Questions about the grid below. Counting starts at 1.
1) What is the entry at row 3, column 1?
2) What is the top-right entry?
3) What is the entry in row 2 and column 3?
4) What is the entry in row 1 and column 2?
5) What is the entry in the bottom-right corner?
6) What is the entry just right of 1?
7) What is the entry at row 2, column 2?
[[ 35  13  -8  40  12]
 [ 16   9  10  14  13]
 [  3   6 -31  -7  10]
 [  0   0 -22 -12  10]
 [ 42  -6  19  42  13]
 [ 38  14  17  46  15]
 [ 40   4  24  44  14]
 [ 15  16  14  15  15]
 [  3  19 -23  -1  12]
 [  7  28 -11   9  14]
 [ 43   5   2  47  12]
 [ 20  22   7  24  15]
 [ 13  -9   3   1  11]
 [ 21   9  -3  20  12]
 [ 42   7  12  47  13]
 [ 16   9  13  13  14]]
1) 3
2) 12
3) 10
4) 13
5) 14
6) 11
7) 9

Read these off the array that follows. Counting starts at 1.
1) Read off the entry at row 1, column 1.
2) Read off the entry in the top-right corner.
3) Read off the entry directly above 5.98.
4) Read off the entry directly above 2.28.
5) Read off the entry just right of 0.16.
6) Read off the entry just left of the largest entry.
7) Read off the bottom-left entry.
8) Read off the entry directly above -0.51.
2.77,-5.42,3.30,-4.60,4.56,-0.95,-3.60,4.47,2.26,-0.22
-3.67,4.49,4.92,-1.19,-0.08,-3.61,-2.95,-5.29,3.47,5.79
-4.36,-3.08,-2.84,-3.68,0.62,-2.04,-0.70,2.31,-1.94,-1.15
-0.07,-1.13,-6.15,-1.44,6.05,1.24,3.66,6.24,-3.47,-0.20
-1.33,2.90,-5.42,-6.30,3.48,-0.37,-2.57,3.00,4.02,-0.22
-2.25,5.66,-2.59,0.70,-4.93,4.80,-3.74,5.61,0.94,-5.01
1.39,1.93,0.16,2.84,-3.32,-4.46,-6.38,-1.08,2.24,6.32
-0.51,6.19,6.36,0.53,-2.07,-2.85,-2.65,3.17,-1.90,-3.83
2.28,4.78,4.77,-4.97,-4.30,-4.96,5.64,-0.05,-4.02,-1.05
0.72,-1.43,3.74,2.41,2.95,-0.17,-6.26,4.96,-5.27,5.98
5.93,1.17,6.50,0.55,6.38,-3.76,-4.04,3.80,6.49,5.08
1) 2.77
2) -0.22
3) -1.05
4) -0.51
5) 2.84
6) 1.17
7) 5.93
8) 1.39

m =
[[-0.90, 2.29, -1.19, 1.28, -0.66, -0.43, -1.34, 0.68, -1.23, 1.08, 0.35, 0.38, 0.06, 0.90, -0.01],
 [0.89, -2.96, 0.92, -2.27, 1.04, 1.10, 1.97, -0.93, 1.71, -0.94, -0.68, 0.34, -0.60, -1.80, 0.95],
 [0.83, -2.53, 1.40, -2.28, 0.72, 0.99, 1.42, -1.11, 1.50, -1.19, 0.07, -0.28, -0.09, -0.82, 1.07],
 [-0.71, 1.91, 0.44, -1.02, -1.71, -0.31, -2.38, 3.00, -0.67, 0.70, 0.23, 0.74, 1.05, -0.92, 0.53],
 [0.47, -3.00, 0.99, -2.18, 1.12, 0.73, 1.81, -0.95, 1.67, -1.12, -0.64, -0.01, -0.39, -1.16, 0.64],
 [0.17, -2.98, 1.76, -2.65, 1.12, 1.03, 1.11, -0.83, 1.65, -0.75, -1.10, -0.28, 0.09, -1.52, 1.05],
 [-0.29, 2.46, -1.04, 1.48, -0.65, -0.41, -0.82, 0.75, -1.19, 0.95, 0.86, 0.04, -0.13, 0.98, -0.89],
 [0.59, -4.00, 2.72, -5.15, -0.19, 1.01, -0.85, 2.03, 1.39, -1.20, -1.97, -0.28, 1.38, -4.32, 0.39],
 [-0.80, -1.45, 2.04, 0.09, -0.35, 1.81, 0.85, -2.75, 1.95, -0.55, 0.22, 1.22, 0.32, -1.09, 2.71],
 [1.39, -3.26, 1.40, -2.01, 0.72, 1.10, 1.10, -1.05, 1.92, -1.12, -0.59, 0.35, 0.05, -1.66, 1.07],
 [-1.53, 2.93, -1.32, 5.62, -0.93, 0.42, 1.52, -4.07, 0.25, 0.37, 2.30, 1.41, -0.77, 2.99, 2.46],
 [-0.76, -1.50, 1.86, -0.39, -0.38, 1.97, 0.71, -2.37, 2.33, -0.85, -0.08, 1.98, 0.24, -1.17, 2.97],
 [1.86, -6.05, -0.43, 1.69, 3.28, 1.83, 7.51, -8.19, 2.72, -2.56, 1.19, -1.18, -3.67, 2.69, 0.93],
 [0.24, -2.73, 1.36, -2.00, 0.94, 1.27, 1.05, -0.72, 1.42, -0.98, -0.51, -0.10, -0.20, -1.32, 0.58],
 [2.12, -5.60, -1.03, 2.23, 3.72, 2.47, 7.25, -8.12, 3.26, -2.68, 0.93, -1.18, -3.02, 2.41, 0.96],
 [0.83, -3.18, 3.59, -5.60, -0.75, 0.91, -0.88, 2.15, 1.44, -1.06, -1.53, -0.10, 1.44, -4.33, 0.58]]
Indices start at 1.
Find the entry in the bottom-left corner.
0.83
The entry at row 1, column 2 -> 2.29
The top-right entry: -0.01
The largest entry: 7.51
Find the entry at row 1, column 3.
-1.19
Find the entry just right of the largest entry.
-8.19
The entry just left of 0.39 -> -4.32
The entry at row 3, column 3: 1.40
Find the bottom entry of the column that holds the smallest entry.
2.15
Find the top entry of the column that holds the largest entry.
-1.34
The entry just right of the smallest entry -> 2.72
Find the entry just left of 2.99.
-0.77
The entry directly above the largest entry: 0.71
Find the entry in row 3 and column 1.
0.83
Find the entry just left of 0.75.
-0.82
The entry at row 2, column 1 is 0.89
The entry directly above -2.53: -2.96
The entry just left of the largest entry: 1.83
The entry in the top-left corner is -0.90
The top entry of the column that holds the smallest entry is 0.68
Find the entry in the bottom-right corner.
0.58
Find the entry in row 2 and column 3.
0.92
Find the entry directly below the largest entry.
1.05
Find the entry just left of 2.97.
-1.17
Find the entry directly above -0.55.
-1.20
The entry directly above -3.00 is 1.91
Find the entry directly below 2.93.
-1.50

Read these off the row that follows.
1) Read off the entry just right of 0.67.
2) Read off the entry just left of 0.81.
3) Read off the entry just left of the centre entry.
4) Read off the fourth entry.
5) Read off the entry just left of -3.91.
6) Read off the entry at the centre.
7) Read off the second entry from the right.
[ 3.42  3.17  0.19  1.09 -4.01  0.67  7.32  2.62 -3.91  0.81  7.50]
1) 7.32
2) -3.91
3) -4.01
4) 1.09
5) 2.62
6) 0.67
7) 0.81

Read these off the grid that follows.
1) Which number is the entry in the bottom-left corner?
2) Which number is the entry in the top-right corner?
3) Which number is the entry directly below the smallest entry?
4) Which number is the top-left entry?
5) Which number is the fourth entry, reading row by row?
6) Which number is the bottom-right entry?
array([[5, 5, 5, 3, 4, 5, 4, 6, 5, 6, 5, 4, 5, 4, 4, 5],
       [5, 5, 5, 4, 4, 5, 4, 5, 5, 5, 5, 5, 4, 4, 4, 5],
       [5, 5, 5, 3, 4, 5, 4, 6, 5, 6, 5, 4, 5, 4, 4, 5],
       [4, 4, 4, 5, 5, 4, 4, 4, 4, 4, 4, 5, 5, 5, 5, 4],
       [4, 4, 4, 4, 5, 4, 5, 4, 4, 4, 5, 4, 5, 5, 5, 4],
       [6, 6, 4, 2, 4, 6, 3, 7, 6, 6, 6, 4, 5, 4, 3, 5],
       [6, 6, 4, 3, 4, 6, 4, 6, 6, 6, 5, 5, 5, 4, 4, 5],
       [4, 4, 4, 5, 5, 5, 4, 4, 4, 3, 5, 4, 5, 5, 5, 4],
       [4, 3, 3, 6, 6, 5, 3, 2, 4, 0, 6, 4, 7, 7, 4, 4],
       [6, 6, 4, 3, 4, 6, 4, 7, 6, 6, 6, 4, 5, 4, 3, 5]])
1) 6
2) 5
3) 6
4) 5
5) 3
6) 5

M =
6	-7	-5	33	-17	36
-7	9	8	1	46	-22
32	-27	10	23	-1	-1
-43	-3	15	42	50	-9
7	8	5	-20	31	-32
14	-7	-10	-41	48	-39
-18	7	-13	-12	19	14
17	18	-31	36	10	26
-21	40	-27	-13	3	36
20	10	-4	15	7	-1
-23	0	-16	13	22	9
-10	-11	-11	43	-13	36
1	48	-27	-11	-10	37
-14	40	-22	-18	1	38
Rows and columns are numbered from 1.
The entry just right of the largest entry -> -9
Read off the entry directly above the smallest entry.
A: 32
Read off the entry directly below -5.
A: 8
The entry in row 2 and column 1 -> -7
Read off the entry directly below 46.
A: -1
The entry directly below -21: 20
The top-left entry -> 6
The bottom entry of the column that holds the smallest entry -> -14
Read off the top entry of the column that holds the largest entry.
A: -17
The entry just right of the smallest entry -> -3
The entry just left of 13: -16
The entry in the top-right corner is 36
The entry at row 3, column 2 -> -27
The entry directly below the largest entry -> 31
Read off the entry just right of -4.
A: 15
Read off the entry in row 3 and column 3.
A: 10
Read off the entry in row 1 and column 2.
A: -7
Read off the entry at row 1, column 3.
A: -5
Read off the entry just left of 22.
A: 13
Read off the entry directly below 20.
A: -23
The entry directly above 37 -> 36
The entry directly above 19: 48
The bottom-right entry is 38

Questions about the row below.
1) Give the entry just right of 47.73.
2) Give the entry at the centre.
3) Give the entry just left of 90.54.
4) Give the entry just right of 102.59.
[ 188.85   47.73 -109.53   60.33  102.59   -3.02   55.71  139.14   12.20
   19.01 -119.60   38.17   90.54]
1) -109.53
2) 55.71
3) 38.17
4) -3.02
